Named moves, each a turn or a mirror, and the order they were made in; the first pair answered
dela (before |-> after):
[ 37 -26 -43  23  15 -17 -31  -5  40   7  45   6 -31 -81  -9  44 -34  -3
 -26 -17  35 -22 -42  37   3] |-> [ 38 -41 -73  17 -15 -46 -54   7 -36  -8  21  -3 -31 -64  -2  -1 -22   3
 -14   3  -4 -15 -55  14  -1]
[ -2   0 -21 -28 -50 -50   8   2 -75  -8  -9 -16   6  10  11 -32  31  -1
  36  53 -40   2  -1 -30 -16] |-> [  0  19  49 -11  14  23  56 -22  76  21  30  -6   7 -26   1  49   7 -19
  13  -4  35 -12  26  21   6]
[-60  -6  33 -18  18  61  18 -10 -34  -4 -18 -59 -18 -38  -5  17  -9 -17
  17 -11   5 -16   5  10 -20] |-> [-56 -12  16 -17   9  47  11  -9 -58  -8 -24 -63 -25 -28   1  -1   1 -14
  17  -2  -7 -15   1   2 -24]
[ 15   7 -45  37  27 -36 -11 -10   2  -4 -25  22  16  35 -17 -18 -41  -8
 -26 -34 -31  15  28  28  30] |-> [ 17   8 -36  38  28 -27  -6 -10  20   2 -21  23  19  30 -22  -8 -42  -9
 -30 -41 -21  11  29  31  35]
nat (before |-> after):
[ 23  -3 -30   8  -3 -18 -22  -8  -5   2   0  -7   0   1   0  -5   0   7
  -3  18   4   5 -13   3   4] |-> [ 22  -5 -20   4   5 -17  -7 -15  16  -2  10   6   7   6  -5   0   5  11
   0  18   9   6  -4   2   0]
[  8  18  11 -38 -29  15   4 -11  21 -18  17  -1  -7  -1  -8  -3  16  20
   8   4  -4  13 -25 -22  24] |-> [ -4  19   0 -38 -33  18  -6  -6   0 -13   4 -10 -16  -9  -2  -8  19  18
  10  -1 -13   7 -27 -21  20]
[ 11  -3 -45 -38 -14 -21 -19 -11 -46 -22  -3  19   6  -4  -4 -33  46  24
 -13  19  -8  21   9 -16   5] |-> [ 21  -1 -52 -26  -3 -27 -26 -19 -21 -24   4  30   9   8 -11 -36  34  24
 -26   7  -6  23   8  -9   7]
[ 11  18  -3  19  -1  11 -14  -4  17  -3  13   5 -16 -20 -10  14  -4  11
   9 -15   7  -9   9  20  10] |-> [  7   9  12   6   0  14   2 -10  30   0  11   7  -9 -15  -9  21   4  13
  19  -5  14 -12   5  15   0]
Bila (before |-> after):
[  7 -11 -20  23  46 -11 -28  15  44   0  -5  10 -28 -19  30   7 -16 -29
 -16 -41   4   8 -12  17 -32] |-> [-37   0  29  17  40  32   4  19  24   7 -20  -7 -25 -16  34 -10  -3 -28
   4 -40   9   5   7   8 -33]
[-18  -6  34 -57  -3  38  51   2  -7   5 -16   5  46  53  -6 -17  34  19
  36  15 -15 -10  -1 -10 -15] |-> [ 39 -10 -37 -38  -2 -34   1  -2  -2  -8 -11  33  47  67  -7 -25   6  27
   9  20 -45  -4 -20  -3  -3]
[ 12 -15  13 -22  -2  -8  19  -9   5 -15  35  -3   1 -36  14  25   7  16
  34  33  12 -26 -32 -20  -4] |-> [ -7 -11  21 -26 -19   4  28   2 -34 -10   9 -17   3 -10  19  -8  18  15
  43  40 -12 -23 -19 -29  -2]
[ 17  15 -11 -34  10 -22 -11  18 -33 -35  29   3 -11  22   2 -11  49  -9
  -4   6   8  -6 -28 -14 -10] |-> [ 19  10   0 -38  22 -12  -6  17 -16 -34  45   5 -11  -2   5  16  43 -11
  -3   4  19 -12 -33  -5 -12]

Each pair is 2 to 3 moves apart.
[ -4   1 -37  12  -3 -13 -37   2 -22  15 -10  12 -24 -44  -5 -12 -12   9
 -11 -15  -6  11 -15  10   6] |-> [ 21   1 -47   4   3 -43 -33  -8   2  -1  -7  29   3  -5  -6 -19  -8  12
  -7  -4 -13  21 -15   0  15] : nat then dela
[ 39  -1 -49   3   0 -23 -29  11  -4 -25   2  25  -3 -11   4  17 -21 -18
  24  -6  -3 -16 -30  24 -29] |-> [ -7  -2   8 -27 -10  17  18  15 -42 -21 -15   5   8   5  14  -1  14 -23
  63  20   4 -12 -15  -9 -41] : nat then Bila then dela
[-20  -4  30  16   2  35  14   7   7  24 -12   7 -39 -49  -4  41 -27  10
  -9  -4  14 -10  -1  10   2] |-> [ 26 -11 -29  28   0 -38 -16  -4  16   6  -2  34 -28 -31 -15  36 -36  20
 -23   4   0   1  -9   7   9] : dela then Bila then nat
[-33 -32  46 -43  -5  24  40   7 -35 -10  39 -13   5 -31  26  31  35   4
  54  47  31 -25 -30 -23 -46] |-> [ 39 -34 -21 -14  19 -38   1 -15  49 -14  65  31   8 -39   9  60  -7   7
  16  23  38 -20 -45   2 -26] : Bila then Bila then dela
[-17 -20  51 -12  27   0  -2  20  50   2  59  -4 -16 -18 -20  47 -15 -15
   8 -15  54 -34 -15  52 -13] |-> [-74   8  81 -16   7  39  19  36  -9  15  -4 -31   0  40 -17 -21  14 -16
  22 -13  12 -19  23  27  -1] : Bila then dela
[  7 -24 -38  40  16  17 -12 -22  18  28 -10 -64 -43 -54  42 -19 -27  10
 -36 -72   8  10 -38  47  16] |-> [-11 -17 -39  47  -2  19 -12 -15 -18  25 -45 -76 -38 -21  41 -62 -14   9
 -27 -63 -18  20 -27  28  26] : Bila then Bila
[ 20   2 -26   8 -38  14 -21 -21   4   3 -43   9  -2 -19   1 -40  35 -20
 -13 -25 -26  17 -43   3  29] |-> [ 10  11   4   7 -21  46   2 -25  35   9 -43   5  -2 -27  -2 -22  34 -21
 -10 -35  -8  15 -28   9  36] : dela then Bila
[  2   9   9 -13  11 -17  28  -3  37   1  11  29  13  21   5  22  -9   5
   2   2  23  10  -2  -5  -7] |-> [ 10  12   5  -3   8 -22  22  -3  26   1  -3  34  19  45  10   0  -6   6
  -7   1   9  15   7 -10  -2] : Bila then Bila then dela
[  7   5   4  29   8  -7  -6  -9  -1 -13 -41   0  -5  51   7 -56  20  10
 -30  30  -3  27  12   2   2] |-> [ 31  -2  -2  22  31 -23  -9 -22  44 -18  -6  21   2  40   1 -13   5  11
 -31  25  22  17   3  12  -1] : nat then Bila
[ 17   0 -34  27  12 -17 -27  13 -11  20 -15   5  16  -1  15 -29 -12  12
 -35 -26 -12   9 -24  33  18] |-> [  8 -12 -28  12  -7 -18 -20  21 -55  10  -6  -2   8 -19  22 -39   2  11
 -16  -5 -14  -5 -39  22   2] : Bila then dela
[-16 -26 -25 -10  33 -21   0  -2  17 -37 -40  17  -7 -12  18  24  12  -5
  -5 -21   1 -12 -12  19 -27] |-> [-32 -14   0  -8  37   3  10  -2  22 -31 -56  13  -8  -4   9  15  11  -1
  -6 -31   7 -10  -2  22 -24] : Bila then Bila then dela
[  1  15 -15  20 -26 -44 -31  13 -18 -11 -22  10  11  14 -10 -27   4   9
 -20   0 -39  17 -10 -14  17] |-> [-43  15  66   4 -10  28  16  14  15   5  -2 -11   7 -27  -5   9   9   1
   1  -7   5  -7  -4  -8   0] : Bila then Bila
[  0  13  23  43  -2  68   9 -27   9  13  42  53  35 -40 -23  31 -12  -5
  17  -3  10  -5  45  26  40] |-> [-21  -1  14  44 -23  74  -7 -13 -46  14  26  30  14 -69 -20  12  -2  -9
  19  -3  -3 -10  28  20  26] : nat then nat
[ -4   2 -16  -4 -25 -17 -11   6 -45  -3  -5  -4   6   6   5 -19   2   7
   8  13 -30   8 -22 -14  -4] |-> [-15  25  30   5   5  36  20  -9  22  12  -4  -2  14  10  -4   9  -9   4
  -8 -22  -6  10  11  12  21] : nat then dela then Bila
[ 11  13 -32  21  16   6 -20   9  18  20   4   1  -8  -2   4  16 -39   5
 -49 -29   0   8 -12  24  17] |-> [ 19   5 -22   5  19 -20  -2  -9  44   9  20  25  13  31   4  24 -22   8
 -36  -9   1   9  -2   1  16] : dela then nat
[  6  16 -23  14 -21 -15  -7  -8  -8   6 -40   5  33  73  -8 -54 -10   4
  -8   0 -28  17  32  -5  26] |-> [ 45  -7 -64  17 -21 -58 -35 -11  -3  -9   0  25  25  34  -6 -20 -29   3
 -14  13 -20   5  -4  -4   5] : Bila then dela
[ 13  10   7  20  -2 -15 -19 -13  29  14 -23  11  24  29  -7 -14 -21   7
 -41 -10 -26 -17  10  22  20] |-> [-18  12  20   9 -21   6  -3  -7 -23  13 -34  -7  21  42   2 -40  -1   8
 -25  -6 -33 -17  21   2  11] : Bila then Bila then dela
[ 15   0 -31  30 -15 -26 -56  23 -48   7 -11   0  21   1 -16 -38   3 -13
 -12  -5 -47  10  -6   7  20] |-> [ -9   4  -9  24 -24   0 -35  29 -68  14 -28 -14  17   5 -14 -45  14 -13
  -5  -3 -51  11   7   1  17] : Bila then Bila then Bila
[-17 -12  24 -27 -12 -42  -7   4 -84 -16 -10 -19  17 -32   7  -9  18 -19
  29  44 -20  13 -26 -24 -16] |-> [-43  21  55 -10  -5  -4  11   6 -67   3 -42 -26  36  18   2 -36  25 -16
  22  17 -28  26  10 -18   4] : dela then Bila
[  9   0 -15  29   0  -3 -27  11   5  -4  23   8 -19 -38   1  16 -13  11
 -19 -20   9  -1   5  32 -13] |-> [-34   6  44   9  -3  42  17  11 -16  -1   3  -7  -4   5   3  -1  14  13
  10  -2   8   1  33   5 -13] : nat then Bila
[ 37   2 -22  18   9 -58  -4   8  61  -3  22  34  24  19  -8  17  11  -2
 -50   1  18  25   5   9 -14] |-> [ 24 -10  -9 -11  -5 -63  23  12  26 -12  29  30  33  31   0   8  35   1
 -18  38  13  12  -3 -25 -33] : dela then nat
[  6   2 -16  22  -9  -7 -28   1 -28   3 -33  -7   1 -14   7  -4 -18   4
 -12 -10 -34  -2 -14  -4  -5] |-> [ 19  -7   2   8  13   0   0  -8  33   0   2   3   4 -31   9  37 -24   1
  -5 -10   0 -13 -21   7 -12] : Bila then nat
[-10   1 -32  23 -25  -1 -13  45 -70   7  19 -13  -4 -12  13  -9 -28 -14
 -22  13 -13  12 -17   7 -40] |-> [ 22   6 -37   8 -10 -51   5  19 -11  -6  29  27  38  54   0  -2 -26 -13
 -12  36  -7  23  -7 -14 -24] : nat then nat then dela
[ -8 -15 -20  14  -3  33 -29  33  -8  15   8 -27 -50 -75   4  13 -30   2
 -18 -26   8 -18 -13  30  -8] |-> [ 17 -22 -65  15 -15 -30 -56  28 -43   4   5  -7 -31 -24   1 -22 -23   6
 -17  -3 -28  -5 -18   6  -2] : nat then dela
[ 19  16 -46  36  -8  -8 -31   8 -14  20 -36  -8  -1  14   0 -40 -19  12
 -31 -29 -33  16  17  26  23] |-> [ -7  22  43   4  27  48  39  -6  58  23   0  -5   6   4  -3  21  -4   5
  -3 -27  23   5  32  15  13] : dela then Bila then nat
[ 21  38  -2  31 -23  15  10  -2 -34 -16 -24  -2  14  26 -20 -61  20  -2
 -10 -25 -37  10  46  10  22] |-> [ 24  25  39  26   0  46  32 -14  32  -9  26   3   0 -31 -15  11   5  -6
  -6 -38  15 -18  40  26   6] : Bila then Bila
[ 22  19 -47  -3   3   2  -3  -4   9   8 -25   1  -7  -2  13 -31 -11 -29
 -37   1 -10  36 -12 -11  -7] |-> [  2  23  -9 -12  14  40  23 -10  38  18 -17  -2 -11 -17  14 -12  -7 -31
 -28  -9  14  33  -4  -7  -9] : dela then Bila
[-20   2  38 -26   1   6  49   1 -15 -24 -17 -26 -13   7  -9 -34  42  25
  43  17 -15 -12  35 -62 -17] |-> [ 19  25  26  -9  40  -3  49 -19  85 -16  -5   2  -1  18 -23  -1   8  21
   5 -17   6 -12  50 -28  11] : dela then Bila then dela
[  0  35  18  -8  11  23  15  -2  11   3 -13 -19 -35 -13  12  10  32 -10
  25   6   7  -6  -6  18 -15] |-> [ 24  40 -19   3  13 -14 -13 -11   1  -4 -32   0 -25  25  11 -21  25  -4
   3   0 -23   5   2  10  -3] : Bila then nat
[-18  -5  -2  15 -15  25 -10  17 -41   2 -15 -10 -16  -8   1  -7   2  -9
 -19   4  -2  19  11  16  -3] |-> [ 11 -14  -3  12   7  14  -7   1   9   6  16   7 -16 -27  -1  30 -15  -8
 -19  -8  21  16   9  33  -4] : Bila then Bila then nat
[  3  -2  39 -52  -6  10  37 -13  18 -27  42  -3  20  15   6  17  49   5
  27  53   8  -4   8 -40  -3] |-> [ 54  -5 -67  -9 -14 -52 -50  -2   0 -23  29   9 -14 -20   7   7   7  10
 -27  20 -21   6 -13  -7  11] : nat then Bila then nat
[-14 -23  30 -18   2  12  27  -7  11 -12  53 -11 -11 -53  -3  42   7  -5
  26  21  31 -31 -31  -9 -31] |-> [-10   5 -36  22 -28 -10 -37  11 -63  -1 -25 -24 -21  -1  -2 -46  -5   3
 -18 -10 -43   7  -8   2   6] : Bila then nat
[ 21  28 -18  32  -7 -28 -35  -4  14  22 -21   3  -2  14 -12 -25 -26   8
 -54 -40 -14  11  21  31  34] |-> [ 38  16 -22  16  -3 -57 -23 -15  30   5  -3  27  24  50 -17 -26 -16  14
 -35 -18 -10  15  15   9  33] : Bila then dela then nat
[ 35 -12 -35  11  13 -12 -31  -8   1  -4  33   8 -26 -58 -14  20 -36   1
 -24 -15  21  -3 -23  34 -15] |-> [ -4   5 -27  -2 -17 -20 -19  -2 -69  -7 -23  -1   8  35 -12 -58   7  16
   5  16 -36  23   9 -13   0] : nat then Bila then Bila
[ 14  27  -7  31  -1  15 -28  -1  11  17  -2  -4 -10 -15  12  -4  -7  14
 -41 -46  -4   1   4  25  17] |-> [  0  28  29  18   8  36   2  -8  40  13   9   3   4  -6  13  15   7   5
 -18 -40  12  -3  10  21  12] : Bila then nat
[-21  17  52 -10  22  42  59 -27  53   8   2  13  17  27 -11  19   6  -9
  12   5  33  -6  30   0   9] |-> [ -7  10 -31  10 -26 -19 -12  -1 -67   3 -45   3   2  42   1 -58  13  -1
  -3  20 -41  15  25 -20   8] : dela then nat
[ -3   6 -28  20   6  -1 -13  22 -38   0   7 -27 -19 -48   7 -13 -21  11
  -8 -13 -23   1  -4   8 -19] |-> [  6  30 -14  29  26  19   5  16  18   9  -3 -18   0 -22   5 -13 -32   8
 -22 -40 -11  16  22  20   6] : dela then Bila then nat
[-26  29  -7  12 -32  -2  -9  16 -45  12 -36 -42 -28  -6   2 -24 -12   1
   7  -7 -39  31   8 -11   1] |-> [-18  28  54  -7   0  20  51  -7  38  10   5 -21  -7   7  -7  32  -5  -3
  28  -8  13  13  17 -12  -9] : Bila then nat then Bila
[-13 -14  15 -23  -9 -10  30  -6 -22   0 -10   9  26  41   3 -36  32   4
  30  30 -23  12  19 -10  -7] |-> [-22 -27  17 -19  -3  14  21   2 -31  -1  22 -10  -3 -41  13   7  21  -3
  28  24   6 -14  -3   5 -32] : Bila then Bila then nat
[-14  12  -9  37 -27  42 -12  31 -11  16 -42 -27  -5 -16   8 -31 -25 -16
 -42 -48 -15   3  19  50  17] |-> [ -5  11   3   4 -26  11  21   5  -1  -7 -35  -1  53  79   0 -52  12   1
  -8  -5 -29  21  31  -2  19] : nat then nat then Bila
[ -6  27   0 -50 -45 -11  41   4  22 -22  24  -2  33  20 -19  55  23  21
  -5  34  44 -13   7  10  12] |-> [ 10  25 -34 -40 -51 -37  17   5  -3 -30  13   1  36  40 -13  31  24  22
 -14  34  26  -5   3   2  20] : Bila then Bila
[-10 -31 -47 -33  19 -15   5  -6 -11 -45   2  23  14  47   5  -5  -9  -5
  -1  -9  -5   4   6  20  18] |-> [-35 -40 -33 -34   5  14   2  11 -43 -44  14  -7 -17 -12  16   2  -4 -10
   0 -18   4  -7  -5  34  -7] : Bila then nat then nat
[-20  -2  27   6  15  26  24   3  20  11  10 -11 -12 -23  -2  -5  12  -2
  -3 -18  13 -17  -1  -7 -20] |-> [ 19  -5 -13   4  15 -33  12 -11  30  -4  18  22   7   2  -4  -6  16   0
  -2  -3  10 -14  -8 -22 -20] : Bila then Bila then nat
[ -6   7  41   1  19  39  38 -11  53  14  13 -11   9 -36  12  52   3  -3
   9 -18  39 -16  15  21  12] |-> [-20   6   7  20  -7  47  -3  21 -25  18 -18 -37 -31 -76  21  18  -6   0
  -8 -31  11 -15   2  33   7] : nat then nat
[ -8 -30 -40   5 -14   3  27  -7  30 -46  47  -4   6 -49  21  35   5 -38
   8  17  10  -3 -18   5  22] |-> [-19 -23 -54  14 -31  14   3  12 -16 -37  19 -29 -13 -63  25   3   3 -40
  -7   6 -12  -3 -15   4  21] : dela then Bila then nat
[-16   8   3  -4 -14  39 -18   0 -16  39 -25 -26 -20 -34   5 -12   0  -4
 -10 -41  15  10  13  25  -8] |-> [ 26   7 -43  -3 -12 -23 -34 -19  -2  21 -24   7  11  25  -6 -34  -9   6
 -12 -31  -5  25  15   8  14] : Bila then nat then dela
[ 37  -6 -12  -5  21 -35 -11  -3  44 -26  51  22   7 -13  12  58 -22  -4
  -6  10  26 -19 -14  14  -8] |-> [ 44  -5 -41  -4  21 -57 -26  -1  29 -37  41  25   8   7   6  31 -19   0
  -8  15   5  -6 -15   7  -2] : Bila then Bila then Bila
[-61   1  36   7  -2  14  40 -36 -40 -14 -26 -37   5  17   3 -19  -8  15
  14   0   9 -18   8 -18   0] |-> [  0 -15  -3  16  27 -37  15 -55  27 -24  25   0  -4 -28  -2  40 -46   9
 -10  -7  42 -33 -17   3  -4] : Bila then Bila
[ -9  25  14  23  -2  23   1  -7  28   2 -39  -9  21  45   3 -22  -4  -3
 -10 -19  10  26  16   8  20] |-> [  1  10  31   0   6   8  26 -13  44 -12 -11   1  32  50   8   0   7  -2
  17  11  27   7   0 -12   7] : Bila then nat
[-35   6 -24  20 -35   8 -10  16 -54  15  -3 -25   7  -3 -18 -38  42  17
 -16 -27 -17  26   0   9 -14] |-> [-16  33 -11  33 -10  10  11  -5  26  24  -1   1  28  30 -30 -30  28  16
 -28 -45  -3  34  31  26  12] : dela then Bila then nat
[  4  30   1  28 -18 -23  18  10 -18  16 -56   8   8  79  -9 -50  -2  29
   3 -15 -10   0  24  10   6] |-> [ 33  29  -1  22   0 -34  25 -15  42  10 -26  29  21  74 -14  -5 -16  23
   5 -15  12  -4  16  13  11] : nat then dela then Bila
[  1  -2  32 -18 -12  30  19   3  14 -17  26  -7  36  -7  -8  22  16  -2
   8  14  13 -10  -3  -8  14] |-> [ -1   7  32 -14  -3  29  20  -1  20 -12   7  -6  43  15 -10  11   8  -2
  -2   6   9  -1   6  -5  24] : Bila then dela
[ 39  -4 -17   4  20 -53  -8 -10 -38   6 -12  36   6  45 -32 -26 -34 -10
   2  30 -12  13 -23 -16  23] |-> [ 20  -1   2   3   7 -33   2  -5 -62  11 -26  19   6  56 -32 -41 -31  -7
   9  33 -22  19 -18 -20  21] : Bila then Bila then Bila
[-50 -14  39  -9   6  40  31 -18  28  -6   2 -33  -9 -57 -35  -4  36   7
  32  -7  11 -14  -5   5 -16] |-> [ 25 -30 -39  -8  11 -52  -4 -36  63 -26  35  12  13 -26 -39   2  15  13
  20   9   2 -11 -26  -2  -6] : Bila then Bila then nat
[ -7  14  47 -37   4   5  59 -21  12  -4   2  -2  20  15   1  32  16   6
  50  45  20   0 -11 -21  -7] |-> [ 24  -1 -32 -22 -26 -53   2  -7 -56 -21 -12   0   6  15   1  -4  12   6
  35  53 -18   7 -26 -28  -9] : dela then Bila then nat
[  7  14   8 -18 -21 -42  12 -10  18 -26 -16  28  29  64  -7  -6   4   6
   2   4 -27  31   1 -32  -3] |-> [ -8   8   3 -19 -45 -35  -2   5 -46 -29 -31   1   8  36   6 -27  10   4
   6   5 -40  21  -8 -32 -13] : nat then nat
[ -6 -14  54  -9  24  27  23  -4  37   8  -1  -9   3 -27  -8  22  -6   2
  -3  12   4 -13   0   8 -12] |-> [ 26 -29  12 -10  19 -20  -6  -8  41  -1  17   8  -2 -41  -7  32 -16  -2
  -9  20  -2 -17 -16   2 -20] : dela then Bila then dela
